[[6, 5, -28, 14, -12, -4], [-6, -3, 33, -16, 10, 8]]	-28
[-13, 2, 26, 1, 13, -6, 39]	26
[[2, -5, 5, 21, -3, 5, 3], [-8, 19, 22, 11, -15, 3, 37]]	5
[[38, 12, 3, 9], [-7, 1, -7, 0]]	3
[[21, -12, 0, 24], [18, -14, -25, 41]]	0
[[18, -9, -12, -12, 14, -12, 6], [14, 8, -10, -14, 14, -28, 9], [7, 9, -13, 0, 14, -29, 4]]	-12
[[-15, 12, 6, -2, 8], [-13, -18, 6, 12, 13], [-19, -39, -12, 15, 15]]	6
---
Input: array([ -74.0,   -8.2,   49.1,  122.3,  -46.0,   41.6, -151.5])
Output: -74.0
Input: array([-14.38,  17.59,  -1.17,  16.10,  -3.23,  -1.37,  -5.57])
Output: -14.38
Input: array([-111.26,   -3.20, -132.86, -150.92,  102.42])
Output: -111.26
Input: array([ 156.800, -136.995,  111.267,   68.772,  120.017])
Output: 156.800
Input: array([ 1.811, -0.231,  0.236, -0.543, -0.956])
Output: 1.811
Input: array([-1.86, -1.43, -0.83,  1.53,  0.55])
Output: -1.86
Input: array([-1.061,  0.884,  0.228, -0.435,  1.996,  1.413, -1.684])
Output: -1.061
---
array([-20,   1,  34,   7,  11,  -6,  -3]) ans = 1
array([ -7,  29, -30,  30, -24]) ans = -7
array([-11, -40,  -9,   3, -12,  -5,  16]) ans = -9
array([-34, -15,  -8,  -7,   6,  -3,   9]) ans = -7
array([ -7,  13, -27,  -5,  -1,  31,  -7]) ans = -5
array([ 10,  -6,   9, -37,  13]) ans = 9
array([-15, -40, -20,  27,  36]) ans = -15
---
[157  87 153  15 194 231 228] ans = 87
[ 344  576  166 -559] ans = 576
[393 226 447 777] ans = 226
[8026 4435 2290 4034 4350] ans = 4435
[246 460 221 477 610 835] ans = 460
[2 4 2 7] ans = 4
[61 40 25 83] ans = 40
[-33 -49  16  28 -21  -3   9] ans = -49
[7 5 1 1] ans = 5
---
[[  2   8 -22   6]
 [  5  19 -40 -12]
 [  9  -5   1  13]] Answer: 9

[[ 12   3 -15 -15  -1 -23]
 [ 10  -8   2 -11 -11 -29]
 [  0  16  -6  11  19  17]] Answer: 0

[[  7  -8 -12 -12  -9   4]
 [ -5  31 -11  -7 -21  20]
 [ -5  12   0  -6  -3   6]] Answer: -5

[[ -8   0   0 -10]
 [-25  -2  -1 -32]
 [-16  -1  -1 -19]] Answer: -16

[[ 41 -18 -32  33]
 [ 39  28 -38 -20]
 [ 33 -24  40 -20]] Answer: 33

[[ 18   2   2  -3   6  36]
 [ 20  13 -17   2  11  -5]
 [ 16  19 -16  -2   4  -3]] Answer: 16
---
[  7  19 -31  -8  11  11] out 7
[-14  15  35 -31  22  16] out -14
[ 12  18  38 -18   9 -10  14] out 12
[ 17  16  -5 -20  34] out 17
[ 21   5   9  24  12  34 -10] out 21
[ 25 -41  -5  33] out 25
[ 38 -27  -5  24   5  37  -2] out 38
[-30  -2   0  -5  -1] out -30
[-31   3  -8 -20 -28 -27  30] out -31
---
[[ 34  -9  22  32  19]
 [-23  40   4 -15 -13]
 [ 27  -3  18  26  18]] -> 18

[[ 19 -36 -12  31]
 [-32  23   4 -22]
 [ 22  22  28 -19]] -> -19

[[ -5 -26  29  40  13]
 [ -8   8  26   7   2]
 [  8  10  27   6 -11]] -> -11

[[  8 -19 -40  25  27]
 [ 10 -33 -36  14  11]
 [ 12  34  30 -19 -21]] -> -21

[[ 22  21 -17 -18 -22]
 [ 13   4   3   3 -27]
 [ 13  33 -29 -31  -5]] -> -5

[[ -4   3 -26  -1   6 -40]
 [-15 -16 -25  -9  21 -35]
 [-30 -26 -12 -25  22 -12]] -> -12

[[ 24  -6  14 -18 -19]
 [ 11 -30  11 -22 -21]
 [  2 -25  -1 -29 -17]] -> -17

[[  1  26  29   5  -2  -7 -18]
 [ 14  16  23   8 -39 -11  -5]
 [ 12  -4   5 -19 -20  17   2]] -> 2
---
[[8 7 5 2]
 [4 6 0 1]] -> 8, 7

[43 67 32 22 80 27] -> 80, 67

[[-33 -11 -10  41  14  27]
 [ 38  18  21 -14  -1 -14]] -> 41, 38

[7062 9278 2375 6839 5965] -> 9278, 7062

[[-475  819 -816 -195 -964 -272]
 [-430 -158  245 -425 -719  -95]] -> 819, 245

[[456 170 392 338 280 822]
 [456 423 392 300 145 433]
 [456 170 392 338 280 753]] -> 822, 753

[-23 -33  28 -35  49] -> 49, 28

[906 272 241 341] -> 906, 341

[[-25 -31 -18  44 -19  31]
 [ 20  15  -1  25   8  25]] -> 44, 31

[252 249  65  48 233 221] -> 252, 249
---
Input: [ -8  17 -35  -2]
Output: -8

Input:
[[-26 -12  -4   2 -31 -31 -20]
 [-31   3  -1  -4 -34 -33  -2]]
Output: -26

Input:
[[  9 -19 -18 -25  12  12 -33]
 [  0  -9  -8  -7   7   7 -16]]
Output: 9

Input: [ 11  31  32 -20]
Output: 11

Input: [  1  11 -37   3  14]
Output: 1

Input: [  3  -6   5 -36]
Output: 3
---
[38 27  0  3] -> 38
[ 17  12 -22  24  -8 -30 -27] -> 17
[-32  -2   1   1] -> -32
[ 13  -4 -30 -36 -12] -> 13
[  2   3 -11  33 -14] -> 2
[35 31  6  5] -> 35
---
array([-0.616, -1.181,  1.152, -1.339]) yields 1.152, -1.339

array([-0.010,  0.125, -0.169, -0.058, -0.049, -0.077]) yields 0.125, -0.169

array([[  63.2, -193.8, -126.7,  -85.7,  124.7, -185.9],
       [  67.8,  144.8,  -88.3,   45.9,   24.4,  -82.0]]) yields 144.8, -193.8

array([-1.41,  1.17,  1.67,  0.95, -0.53]) yields 1.67, -1.41

array([  9.273,  15.339,  -6.313, -11.062, -18.838,  18.673,  -7.310]) yields 18.673, -18.838

array([  0.494,  -7.495, -17.358,  14.053]) yields 14.053, -17.358
---
[ 1 31 20 30 10  5  3] yields 5

[-21  -4 -27 -38  32  34] yields -21

[ -2  17 -36 -22] yields -2

[ 36  34 -27 -41  15 -29] yields -27

[[  6  33  18  18 -38  12]
 [ 18   6  27 -21  25  11]
 [ -6  -6  13   0 -26 -34]] yields -26

[-10  36   5 -39 -18] yields -10
---
array([49, 59, 35,  4, 88, 82])
88, 82

array([21, 11, 15, 14, 85,  7])
85, 21

array([5550, 6932, 8855, 4708, 1550])
8855, 6932

array([[ 267, -781,  347,  377,  235, -588,  588],
       [-829, -895, -804, -636, -533, -776,  532]])
588, 532

array([[60, 69, 46, 20, 97, 40, 53],
       [65, 62, 68, 74, 62, 62, 72],
       [82, 74, 34, 43, 81, 51, 63]])
97, 82

array([88, 20, 83, 24])
88, 83

array([ 0, 78, 12, 21])
78, 21

array([170,  35, 808,   7])
808, 170

array([-390,  -37, -975, -460,  923,  163])
923, 163

array([[5926, 2875, 5484, 3426, 2324, 3751],
       [5914, 4225, 2263, 4732, 1076, 5854],
       [3277, 8387, 3043, 7134, 3838, 6798]])
8387, 7134
